In the data rows, 50 means zero.
Some points, one per row:
(47, 41, 52, 70, 15, 33, 49, 39, 50, 63, 91, 40, 91, 58, 61, 30, 0, 55, 39, 12, 34, 45, 52, 10)
(52, 73, 43, 73, 33, 44, 67, 44, 51, 71, 0, 50, 71, 57, 43, 29, 10, 72, 51, 54, 42, 29, 54, 61)
(60, 27, 40, 59, 8, 79, 35, 46, 63, 46, 43, 63, 13, 56, 67, 60, 81, 53, 45, 48, 64, 49, 30, 51)
(99, 68, 53, 74, 54, 14, 59, 61, 44, 10, 99, 52, 98, 58, 45, 47, 8, 59, 63, 75, 49, 20, 55, 70)
(52, 67, 60, 81, 17, 93, 60, 61, 33, 43, 70, 52, 74, 62, 67, 51, 55, 52, 41, 39, 51, 70, 58, 40)
(58, 23, 44, 11, 99, 49, 52, 53, 33, 10, 48, 51, 99, 35, 21, 73, 28, 64, 63, 53, 47, 38, 49, 44)
(42, 68, 55, 70, 41, 40, 81, 70, 78, 81, 71, 40, 83, 31, 43, 41, 2, 34, 52, 53, 50, 61, 76, 45)
(36, 35, 44, 13, 99, 14, 33, 65, 32, 12, 46, 59, 71, 20, 12, 10, 99, 68, 66, 46, 50, 51, 52, 38)
(44, 71, 60, 66, 47, 0, 53, 27, 68, 55, 59, 49, 73, 57, 49, 25, 25, 68, 43, 56, 51, 58, 61, 63)
(43, 11, 60, 75, 4, 48, 37, 54, 45, 58, 91, 55, 0, 62, 67, 50, 99, 35, 35, 59, 46, 45, 28, 40)
(64, 64, 49, 73, 51, 34, 66, 36, 45, 59, 76, 49, 66, 50, 51, 32, 13, 66, 69, 63, 30, 36, 52, 68)
(58, 42, 45, 10, 65, 32, 39, 56, 73, 48, 37, 46, 0, 75, 51, 54, 43, 17, 34, 56, 62, 57, 40, 58)
(22, 99, 54, 81, 59, 52, 63, 73, 63, 54, 58, 47, 33, 63, 66, 36, 31, 25, 30, 57, 41, 48, 33, 34)
(90, 27, 55, 10, 52, 59, 60, 43, 30, 60, 57, 46, 78, 63, 34, 52, 64, 70, 48, 74, 47, 21, 54, 72)
(58, 71, 38, 13, 56, 53, 48, 52, 41, 36, 0, 45, 30, 33, 22, 69, 20, 77, 76, 51, 45, 49, 62, 45)
(28, 55, 49, 81, 55, 32, 48, 42, 50, 66, 20, 63, 41, 62, 57, 37, 73, 32, 46, 61, 25, 41, 36, 58)
(58, 67, 52, 71, 31, 36, 80, 33, 45, 68, 80, 47, 33, 50, 69, 46, 38, 37, 63, 41, 42, 56, 39, 30)
(87, 46, 59, 49, 25, 6, 32, 37, 17, 48, 81, 52, 99, 57, 48, 59, 0, 68, 59, 64, 51, 20, 40, 59)
(52, 31, 57, 71, 40, 72, 43, 35, 33, 58, 23, 46, 74, 65, 42, 40, 64, 47, 59, 84, 51, 17, 37, 76)
(84, 55, 44, 10, 88, 53, 59, 48, 20, 0, 4, 66, 77, 46, 29, 64, 75, 62, 37, 47, 52, 50, 54, 41)
(66, 53, 59, 48, 0, 55, 54, 20, 58, 89, 74, 42, 67, 65, 40, 39, 38, 63, 51, 69, 60, 35, 66, 10)
(63, 48, 45, 61, 33, 41, 47, 55, 60, 71, 19, 53, 0, 64, 59, 48, 52, 35, 45, 12, 62, 44, 44, 58)
(10, 29, 42, 15, 80, 70, 51, 39, 33, 53, 55, 55, 85, 22, 10, 68, 32, 57, 65, 57, 47, 48, 47, 44)
(76, 20, 61, 61, 40, 65, 44, 29, 47, 42, 49, 52, 99, 62, 73, 41, 75, 43, 28, 50, 57, 66, 74, 54)
(55, 42, 36, 16, 62, 45, 44, 47, 52, 20, 51, 62, 37, 28, 26, 74, 40, 66, 59, 55, 46, 54, 54, 48)
(64, 75, 36, 11, 99, 59, 42, 79, 59, 49, 22, 10, 23, 40, 36, 67, 20, 67, 35, 44, 50, 46, 45, 41)
(66, 39, 56, 64, 26, 39, 58, 44, 30, 59, 11, 48, 65, 59, 43, 46, 55, 88, 53, 77, 52, 11, 56, 73)
(25, 64, 45, 13, 97, 25, 42, 42, 32, 15, 36, 46, 22, 40, 26, 77, 99, 53, 73, 60, 45, 52, 44, 41)
(33, 39, 68, 61, 15, 12, 35, 82, 24, 71, 11, 59, 33, 56, 78, 64, 12, 32, 25, 40, 45, 58, 52, 37)
Here are 12 more points, each followed by its number:
(37, 88, 36, 63, 77, 99, 38, 36, 89, 42, 99, 69, 20, 56, 47, 10, 99, 44, 21, 51, 60, 53, 35, 57) 0
(43, 81, 42, 57, 33, 69, 46, 47, 57, 47, 32, 77, 0, 56, 49, 65, 35, 41, 44, 51, 63, 56, 28, 56) 1
(65, 51, 42, 75, 47, 78, 45, 50, 52, 54, 49, 61, 35, 64, 85, 58, 7, 32, 41, 38, 48, 69, 33, 47) 2
(83, 62, 53, 55, 42, 75, 27, 11, 57, 62, 11, 59, 8, 66, 67, 54, 62, 53, 36, 57, 60, 47, 36, 52) 3
(52, 77, 55, 38, 77, 40, 64, 0, 41, 39, 16, 57, 35, 54, 58, 47, 24, 39, 53, 52, 50, 36, 48, 60) 4
(44, 20, 55, 71, 27, 57, 37, 56, 50, 52, 36, 50, 41, 49, 77, 50, 20, 28, 41, 34, 49, 60, 50, 36) 5
(84, 69, 47, 72, 12, 24, 62, 59, 57, 66, 48, 42, 33, 50, 52, 40, 48, 34, 61, 50, 51, 62, 58, 53) 6
(47, 54, 53, 59, 39, 68, 42, 33, 53, 64, 29, 48, 47, 69, 74, 38, 33, 47, 36, 48, 52, 51, 62, 55) 7
(14, 81, 54, 71, 18, 20, 83, 58, 34, 96, 67, 27, 36, 10, 46, 10, 99, 51, 74, 72, 22, 43, 81, 64) 8
(10, 56, 74, 53, 10, 65, 60, 68, 48, 80, 66, 25, 86, 41, 69, 31, 99, 61, 18, 47, 47, 67, 72, 57) 9
(49, 98, 55, 52, 80, 34, 61, 36, 24, 45, 58, 58, 68, 53, 30, 57, 75, 47, 35, 65, 54, 32, 60, 71) 10
(33, 68, 61, 72, 42, 37, 87, 48, 59, 35, 0, 40, 28, 63, 37, 30, 99, 55, 61, 67, 44, 34, 34, 54) 11
Which two of these numbered points are nearest to each point below, looking only along the 6 directions in which the first points spread most? Their numbers follow each, nearest first.
(10, 3, 44, 67, 59, 80, 56, 29, 73, 38, 89, 60, 99, 69, 71, 49, 45, 37, 34, 41, 47, 61, 40, 44) > 9 0
(34, 25, 72, 53, 32, 98, 46, 81, 36, 91, 99, 43, 61, 58, 68, 49, 90, 47, 11, 49, 53, 33, 73, 49) > 9 5
(46, 94, 41, 74, 30, 99, 47, 26, 73, 57, 88, 64, 0, 77, 10, 56, 68, 40, 54, 40, 48, 56, 26, 41) > 5 2
(75, 58, 36, 12, 99, 44, 50, 64, 43, 24, 43, 55, 1, 39, 30, 70, 56, 67, 81, 44, 53, 45, 44, 38) > 4 10
(51, 46, 51, 78, 48, 36, 55, 55, 72, 51, 62, 46, 51, 53, 75, 45, 0, 26, 71, 45, 42, 87, 74, 46) > 2 6
(0, 65, 50, 70, 40, 49, 76, 53, 37, 57, 29, 48, 23, 51, 44, 10, 15, 45, 47, 66, 36, 49, 46, 69) > 8 7
(39, 33, 51, 53, 70, 0, 55, 17, 22, 32, 60, 45, 80, 41, 37, 35, 65, 70, 83, 59, 36, 42, 53, 65) > 10 4
(71, 34, 53, 10, 29, 18, 62, 19, 37, 70, 46, 38, 99, 60, 43, 40, 92, 66, 77, 74, 48, 39, 46, 74) > 10 4
(21, 86, 38, 65, 63, 29, 54, 27, 64, 36, 50, 57, 26, 55, 38, 40, 98, 46, 33, 51, 60, 41, 52, 60) > 11 0
(53, 72, 60, 48, 36, 46, 36, 9, 69, 61, 27, 52, 54, 55, 54, 31, 55, 46, 46, 12, 62, 48, 59, 55) > 7 5
(73, 42, 47, 12, 99, 62, 47, 60, 32, 37, 11, 49, 75, 23, 33, 69, 2, 65, 82, 52, 50, 47, 46, 43) > 4 10
(64, 39, 53, 55, 39, 78, 44, 40, 80, 64, 3, 42, 99, 47, 53, 47, 27, 32, 17, 59, 66, 67, 59, 55) > 7 5
(49, 57, 49, 16, 67, 50, 27, 80, 58, 12, 35, 53, 15, 27, 49, 73, 49, 24, 57, 31, 50, 79, 45, 16) > 1 4
(47, 55, 54, 54, 33, 21, 51, 46, 61, 75, 65, 40, 87, 57, 64, 37, 99, 54, 25, 53, 58, 60, 75, 70) > 8 9
(58, 21, 61, 62, 56, 52, 55, 58, 29, 62, 61, 38, 24, 55, 60, 30, 19, 61, 44, 78, 29, 41, 52, 69) > 6 7
(38, 19, 58, 70, 37, 58, 42, 72, 50, 67, 99, 34, 66, 42, 59, 36, 36, 29, 53, 53, 47, 46, 72, 51) > 5 2
(75, 87, 52, 63, 46, 64, 52, 42, 80, 65, 37, 47, 60, 64, 54, 57, 70, 27, 44, 51, 55, 60, 47, 56) > 7 5
(29, 69, 41, 17, 74, 39, 37, 58, 67, 38, 6, 64, 9, 43, 30, 75, 39, 66, 50, 55, 49, 37, 57, 46) > 4 1
